[[ 0.01  0.09 -0.60  0.00]
 [ 0.65  3.98 -5.47 -2.02]
 [ 2.09 -3.53  2.20 -2.53]
 [ 2.53 -1.10 -1.35 -4.65]
 [ 0.37  3.61 -4.36 -1.00]
 [-1.41  1.63 -1.30  1.54]
 [ 0.00  0.43  0.00  3.19]
 [ 1.83 -0.76 -1.42 -2.70]
 [ 0.00 -1.99  1.74 -1.50]
 [ 0.94 -3.54  2.69 -0.98]]
|
[[ 0.01 -0.60]
 [ 0.65 -5.47]
 [ 2.09  2.20]
 [ 2.53 -1.35]
 [ 0.37 -4.36]
 [-1.41 -1.30]
 [ 0.00  0.00]
 [ 1.83 -1.42]
 [ 0.00  1.74]
 [ 0.94  2.69]]

[[ 0.16  1.94  4.77  2.90 -2.64 -2.22 -3.74  0.22]
 [-0.96 -0.71  0.34  3.61 -2.00 -2.12  1.18  0.52]]
|
[[ 0.16  4.77 -2.64 -3.74]
 [-0.96  0.34 -2.00  1.18]]

[[-2.01  0.60  2.24  0.16  2.95  3.02 -0.69  0.98  0.37  0.24  5.58 -1.70]
 [ 0.41  2.47  2.24  0.16  1.51  3.02 -0.69  0.38  4.53 -0.31 -0.89  1.67]]
|
[[-2.01  2.24  2.95 -0.69  0.37  5.58]
 [ 0.41  2.24  1.51 -0.69  4.53 -0.89]]

[[0.63 2.17 0.64 2.14 2.73 5.58]
 [0.12 0.64 0.25 0.87 2.14 1.73]]
|
[[0.63 0.64 2.73]
 [0.12 0.25 2.14]]

[[-0.73  0.47  0.33  3.58 -2.58  1.18]
 [-2.41  1.49  1.30  0.61  3.18  1.59]
 [ 0.54  0.05 -0.75 -3.53  1.03 -2.15]
 [-0.94 -0.62 -0.49 -1.52 -4.76  1.30]
 [-1.71 -0.61 -0.48 -1.55 -3.65  2.49]
 [-1.04  0.52 -0.87 -1.56 -3.90  1.53]]
|
[[-0.73  0.33 -2.58]
 [-2.41  1.30  3.18]
 [ 0.54 -0.75  1.03]
 [-0.94 -0.49 -4.76]
 [-1.71 -0.48 -3.65]
 [-1.04 -0.87 -3.90]]

[[ 2.46  0.02 -0.63]
 [-3.15  1.07  2.61]
 [ 1.77  0.08  1.33]
 [ 1.40 -4.10 -3.78]
 [ 4.15  2.47  2.94]
 [ 1.30  5.30 -4.77]]
|
[[ 2.46 -0.63]
 [-3.15  2.61]
 [ 1.77  1.33]
 [ 1.40 -3.78]
 [ 4.15  2.94]
 [ 1.30 -4.77]]
